Where one turn sends some rows of the set: a few examples, then the rows asked
J546: [  3 -30   3  -4   6  51 -17 -27   6  21  26   6 -12  -4  -6]
J200: [  2  17   3 -16   2 -22  -8  38  33 -54  38  -2  13   1  -3]
J528: [-19  24  29   6 -19  19 -14   0  17 -13  22  28 -44  33 -16]
J44: [-15 -18 -29  23  18  28  -6 -18  -7  14  29   2  16  -7 -46]
J796: [ -9 -31  -2 -16 -39  10 -27  46 -22 -27   1   2 -18  -3 -23]
J846: [-11   4  13  -5  -2 -16 -29 -52  -7   2 -31  -4   6  -8  -7]
J822: [-20  19  -3 -14 -30 -19  28  13 -28 -19 -23  37 -16  26  -5]
J36: [-26 -31 -44  21 -25   8   6  15  -1  32   5  -4  -5  13 -27]
J293: [  3   4  13 -23  -2 -21 -27  38  31 -54  32  -7  -9  11   6]
J772: [-15   5  23 -12 -10 -21 -30 -42 -21 -12 -30 -11   2  -4 -14]
J33: [-25  13   5 -33  15  27 -14  -6  56   5   8 -20 -21  -2 -22]
J817: [-15 -17  -3 -14 -36  13 -18  48 -15 -29  16 -11   0  -5 -47]
J320: [ 27  -2  20  17   3  -1  16 -16  -9   4  28  19  -8  47  11]
J406: [-24  -7  -1 -48  30  28   0  31  27 -14  12 -17 -27 -19 -16]
J852: [ -8 -38 -40   8 -24   2   6  19   1  37 -15  -2  -8  14  -8]
J556: [-22   4 -19 -42  30 -21  44  30   2 -18  -6  -4 -11   7   8]
J502: [ -2  -7   8 -36   6 -35  29  -3 -30 -43  11 -14  11  29  11]
J797: [ -5  15  -3  -2  24 -26  14   8 -21 -53  38  -2  32  11 -30]
J605: [-11   4  -2   6   6  -8  41  28 -15   8   0  27 -38  40   2]
J131: [  7  -4 -26   2  14 -31   7   8  53   8  16 -12  -3  28  23]
J126: [  3  15  26  -2   4 -19 -30 -49   4  -1 -23  -3   7  -4  -2]
J752: [  5  14 -14  39  27  -9  14 -14   3  -4  42  14  21  24 -22]
J151: [  1  15  37  -7  -6 -22 -30 -40  -8 -16 -23  -8   7   4 -12]
J641: [-27 -17 -20 -13  13   8  -5   6 -29 -33  22 -12  24 -19 -54]
J235: [-23   9 -30 -53   3  -7  30   8  12   1 -36 -13  11  -8 -10]
J530: [-23 -35  -9 -57  11  16  -8 -11 -12 -28  10 -27   4 -23  -6]
J874: [-12  -7  15   0   6  45  -2  25   8  12  18  16 -54  11 -21]
J892: [ -8   5 -38  20   9 -24  17   3  44   8  28   3   9  24  15]

J33 goes to J528
J605 goes to J556
Now these:
J772 goes to J846
J892 goes to J200
J131 goes to J293
J641 goes to J44
J530 goes to J546

